Turns, then the turns between two rows, first turn first; the first pair answered
q_226:
[-11  -5   2  -2  -5  10  17  17  16 -11   0 -12 -18   1  -3  -2   9  23
   2  18 -11  16 -14  -7   2 -18 -16]  ->  [  6 -12   9   4 -11  14  17 -15 -11   7  -5 -10 -18  -3 -10  24 -16 -27
  -2 -19  10   8  -2  22   4  -2  -8]
[  0   7   3  14  10 -37  19  -5   7  -2   4  -3  13   6   6 -25  -5   6
   2  -4  15  34   6  -7  13   1  12]  ->  [ -5  -2   4  11  -5  -1  23  17  14   1   1 -12 -12  11   1  -7  11  21
  -3  -5  17  41 -25  -3   3  -4  -4]
[  4   4   2 -22  -5   5  12   4  -8   3  -1   5  22  -1  25  -3  20  -8
   2  -9  14  11 -19 -24  -3 -24  -2]  ->  [  7   0   1 -16  -3   9  16  -2 -11   8  -3   7  21  -2  25   6  16 -20
   2 -15  22  12 -18 -18  -2 -18  -7]
[ -7   6  -4 -12 -19   4 -15   3   2   0  13   7  -1   3  12   8  -4  14
   8 -13   2  12  -6  15 -10  -7  -5]  ->  [ -5   6  -5 -15 -16  -3 -14  -9  -2  -2  12   7   7   0  11   6 -11   7
  10 -14   0  14   3  16  -9  -2   4]
q_693:
[  5   8  -4   1   6 -23   0   7  11  -7  -3   1   6   2  -4 -19   7  39
   2   4  -3   9 -12  -8  15 -12  15]  ->  [  7   3   0   3   8 -28   3  -5   6  -1  -5   1  12   4  -1 -22   1  24
   6  -4   3  12 -10  -8  19 -11  19]
[ -4   9   3 -11  -6  11  -2 -40 -14  19   4   7  15 -11  -2   8  -4  -2
 -23  26   6  -7  -6   0   4  15   4]  ->  [ -7  13  10  -8  -3  16  -5 -34 -13  14   4   5  14 -10  -6   9  -2   3
 -24  28  -2  -8  -7  -2   3  12   1]
[-27 -16  -7  10   4  10   1  13  14 -14 -11 -29  -5  14  -7  -8   1  13
  14   0   3  10  -1   5  20   3  12]  ->  [-14 -13  -5  16  10  -2   9  -2  -1  -8 -12 -22  10  15  -1 -13  -3 -12
  23 -20  23  20  -1   9  17   3  16]
[-24   7   4  11 -10   8  15  20   9   2   4  -1 -28 -10   4  10  -7  36
  13  13  -1   7  -4  -3  -5   5  -1]  ->  [-12  -4  10  19  -9 -12  24   3  -2   7   3  -2 -18  -5  13   4 -23  21
  21  -1   7  26  13   5   4  16   9]
q_867:
[-11   4   8   4 -21 -28  11   6  -3 -12   4 -20  14   8   5 -16 -18  27
   0  32 -27 -16  38  16  11  27  28]  ->  [  3  20  14  11  -6 -38  34  -1 -13   6  -5  12  40  11  20 -43   1   5
  10   5  14  22  -4   3   4  -3  18]
[-27  -1  -5  -5  -9  11  -3  25  13  -3   8 -18  -3   0 -10 -23  -4  31
   2  34 -13  -3   9  16   5  -1  12]  ->  [-13  19   4   0  12   7   7  16  -5  13   3  21  24  -6   4 -39   7  -2
  10  10  16  12 -19   7  -2 -23   5]
[ -6   0  -4   1  -4  17   5   5   2  -5   7   5 -10   4   0   0   7   5
 -14   3 -11 -25   4   1  15   1   3]  ->  [ -5  -1   2   6  -3  13  22  13   5   0   1   3  -5  11   8  -8   7   9
 -12  -4   3   5 -13  -6  19  -9   1]
[ 10   6   5   9  17  -9  13   4 -13   6 -10  20   1   2   9  -6 -14 -15
   6 -10  25  17  -9  -7 -10 -21   4]  ->  [  3  -2   0  -1   9   8 -17   0 -10  -8  -1   5 -16  -7  -7  14 -21 -11
   0   5 -16 -31  21  -1  -9   6  10]
q_445:
[ -4  12 -15 -14 -10   9 -17   1   6  13  -5  12  -1  13  -3  19 -15  -5
  -6   6 -12 -16  10   0  15  16 -11]  ->  [ -3  12 -18 -12  -3  -3 -13  -1   7  13  -5  14   4  11   0  11 -17  -8
  -6   2  -9 -12  21   0  21  12  -9]
[-13   3   0   4  -6   2  11  21   9   3   1  -3 -24   6   0   2  15   7
   7  -5  19  10 -38 -15  -6 -10 -11]  ->  [-16   6  -4   8  -2 -22  13  16  18  -9   9 -21 -12  11   2 -15   4  22
  12  10   4  17 -14 -14   4  -6   2]
[  9 -17  -1   0 -11  13  -5 -13  -9  11  -4 -10 -12  -4  -6  22 -18 -24
   0 -18   7  -6  16  26   3  12   4]  ->  [  2 -22   0   1 -15  17 -10 -10  -3   5  -4 -20 -19  -1  -8  23 -16 -12
   0  -8  -2  -5  22  25   4  19   3]
Then:
Between the rows of a pair lie 2 to 3 turns.
[ -6  24  -2 -17  13 -26 -27  -7  11 -24  10   3  17 -11   8 -34  14  10
  -1  31 -25 -31  35 -20   8   3   4]  ->  [  3  17   8   1  16 -51  13  -5  10 -14   1  -4  22  11  19 -50   4  12
  11   7  15  29  10 -17  14 -13   8] | q_867 then q_693
[ 11  -9   1   2   4   6  19   0  -1   7  -3   1  -4   4   5  11  -4 -10
  -2 -15  14  13  -6   4   0   2  -7]  ->  [  1  10   0  -2  12 -12   9   7  11  -7   0   6   3   7   5 -11   8  11
   2  12  -4   3   1 -17  10 -13  -3] | q_693 then q_226 then q_226
[ 12  -6  -4  19   5   1 -12  -1 -15  -2   8   0   3 -24  -9  25  -9 -26
  -9  -1  -3 -12  22  30   2  18  -8]  ->  [  2 -11  -4  27   4 -11  20  20   9  -6   9 -21  -2  -2   0   1  -9  19
   1  19  -2  35   2  18   8   2   1] | q_867 then q_226 then q_226
[-19   7   2 -11 -28   9  -4  23  19  -1  20  -7   0  -8  -6   3  17  17
  -1  24 -10 -24 -10   8 -19 -12 -24]  ->  [-14  17   6 -13 -23   7 -10  16  11   6  12   8   9 -12  -6   3  20   4
  -1  18  -5 -31 -10   7 -22 -19 -28] | q_867 then q_867
[  3  14   4   3  12   2   0  -9 -11  15  -6  24   2 -11   0  -1  24 -15
  -1  -1  12 -11 -16  -8  -8  -8 -12]  ->  [  7  -4  -4   4   1  -5  -2 -24  -9  15   0   2  -3  -3  -6  21  -8 -15
  -2  -4   0 -13  18  18   7  17   2] | q_867 then q_226 then q_693
[ -3 -10   5  10  -8  12  18  24  13   5  -5 -17 -26  21   4   3  10  32
   3  -1  12  34 -24   1   2 -11 -10]  ->  [ 13 -14   2   7  -3  -1   0 -23 -20  12   1   0 -10   1  -2  23 -20 -28
  -3 -34  15  -2  27  27   7  20   4] | q_226 then q_867
[-14  -7 -32   9 -15  -5  -7  15 -14 -12   5 -39 -12  32   2 -15  15  38
 -12  19 -13  28 -33   6   2 -17  -3]  ->  [  2   1 -32  12  -2 -45 -19 -28 -34 -11   2 -28  19  25   5 -24 -13   7
  -9   2  -8  20  12  11  15  -2  22] | q_226 then q_226
[-21  -8  -1   9 -13   6  23   2   9  -9  -1 -19  -8   5  -6  -6 -13  30
   7   6   0  11  12  25  -8  12   2]  ->  [-22  16   1   1   7   9  13   9   9 -12   0   9   6  -7   2 -28  16  28
   8  18   0  -2 -13  -3 -22 -13  -6] | q_867 then q_226 then q_693
[ -4   1   5   1   9   7 -15  -1   0 -14  -4   2   2  -5   2  -8  14  -4
  -7  13 -15 -34  -3 -15  -9 -16  -6]  ->  [ -3   8   7   7  14  -1   1  -3  -2 -12 -10   6  10  -4   9 -15  20  -2
  -4  10  -2 -13 -17 -23 -10 -23  -7] | q_867 then q_867
[ -8   5  -3 -10  -5  24 -16   6   3  -2   6  11 -12  -8  -9  16  10  -1
  -6   7  -8 -27  -5   1  -9   3 -10]  ->  [  3  11   4  -3   5  24  -5   0  -6   6   0  25  -4  -6  -3   3  17 -12
  -2  -7  11 -11 -27  -2 -13 -12 -10] | q_867 then q_867
[-12   7  -6 -11   1   7 -13   7   5 -14  -3   0  -8  -2 -11   7  14  11
  -5  18 -20 -27  10 -11  -6   2  -2]  ->  [ -2  -7   3   0  -8  27  11   9  -3   2 -14  -4 -19   4  -8  25   8  -1
  -4  -9   8   1 -15   0 -16  -1  -9] | q_867 then q_226 then q_693
[ -2   0   6  11   1 -18  15  -4   4   3   5   3   9   7   5 -12 -13   5
   2  -7  10  30  -6  -2   5  -6  14]  ->  [ -7  -3   4   7  -5 -12   1   0   9  -9  12 -15  -3  11  -4   1 -19  15
  -2   6 -13  13  16   6   9   6  16] | q_867 then q_867
[  6  -2   5   3  11   1  24   1  -6  12  -7   4   3  -2  18   0   5  -7
   1  -5  34  27 -27   6  -9  -7   4]  ->  [  3   6   8   7  13  -8  23   5   0   1  -5   9  10   6  20 -18   9   5
   9   6  26  31 -23  -8  -5 -16   4] | q_226 then q_226
[ 10  12   4 -20   4  11   8  -8 -22  10  10  -1   1   8 -17   8  -7 -32
 -15 -23  11 -11   4  41   9   3  -1]  ->  [ 13   9   7 -12   4   3  27   1 -18  13   7  -4   2  16 -10  -5  -7 -23
 -10 -25  27  17 -12  43  10  -4  -7] | q_867 then q_867
[ -1 -19  21  -8   5  -5  12 -44 -42  11   0  11   4 -11   5  -3  -3 -14
 -18 -26  34  12 -28  -7  12  -1  -6]  ->  [-18 -20  19 -14   4  14  22 -11 -22   4   3   8 -12  -4   1 -14  16  22
 -15  -4  28  23 -55 -19   3 -16 -17] | q_226 then q_226
[ -7  28   2  -6  27 -30 -16   3   7 -13   8  17  23  -5   4 -39  23  14
   6  34  -8  -6   3 -34  -1 -29  13]  ->  [-13 -11  -4 -11 -13  42 -24  20   9  -9   6 -14 -35  -8 -24  30  15  21
 -15  20 -21 -30  -8   3 -14  11  -7] | q_445 then q_226 then q_867
[  2 -23   5   7  -8  23   4 -19  11  16  -2 -12 -30  -2 -13  33 -15 -23
   8 -22   5 -22 -16  21  17   4   4]  ->  [-14  -8   3   7   7  -4  16   8  37  -8   4 -16 -12   9  -6 -16   2  35
  18  20  -8   2 -29 -10  22 -22   6] | q_867 then q_226 then q_226
[ 11  14  -2   7  -8  39 -13  19 -14  13  -1  14 -33  -7  -1  26  27 -16
  -2   8  -2 -11 -12 -12   7   4 -14]  ->  [  1  23  -4  15   6 -13  -7  29   4  -6   9  10 -14   2   4 -14  29  25
   7  39 -20   5   0 -37  18 -10  -2] | q_226 then q_226 then q_867
[-15  20  -5 -18  24  -5  11  -2  11  11  -7 -19  -7  13  -1 -11  -9  18
   4   5  -2 -10  17 -23   2   0   2]  ->  [ -6   8  -2 -16  18   0   7 -19   0  20 -12 -12  -7   8  -1   8 -19  -8
   1 -13   7 -16  20  -7   6  13   2] | q_226 then q_226
[-12   2 -10   1  13  -8  21   7  14  -2  -1 -23  -3   8  -5  -6  -9  25
  11 -11   4  33 -11   8  -1 -13  -3]  ->  [  4  14 -13  -5  24 -21  -3 -24  -3   0   3   0  17  -6  -5  -4 -15 -20
   9 -21  -3  -9  22  14  -1   0   5] | q_226 then q_226 then q_867
[ -4 -22  -4 -11 -14  25  -4   4  -2   6   0 -14 -25   1 -15  29 -11   3
 -13  -2  -5 -12   7  12  -1  15   0]  ->  [  8 -19   3  -7  -4  13  -3 -17 -17  14  -5  -3  -8  -1  -7  21 -16 -23
  -9 -20  14  -6   9  15   3  16   6] | q_693 then q_867 then q_867
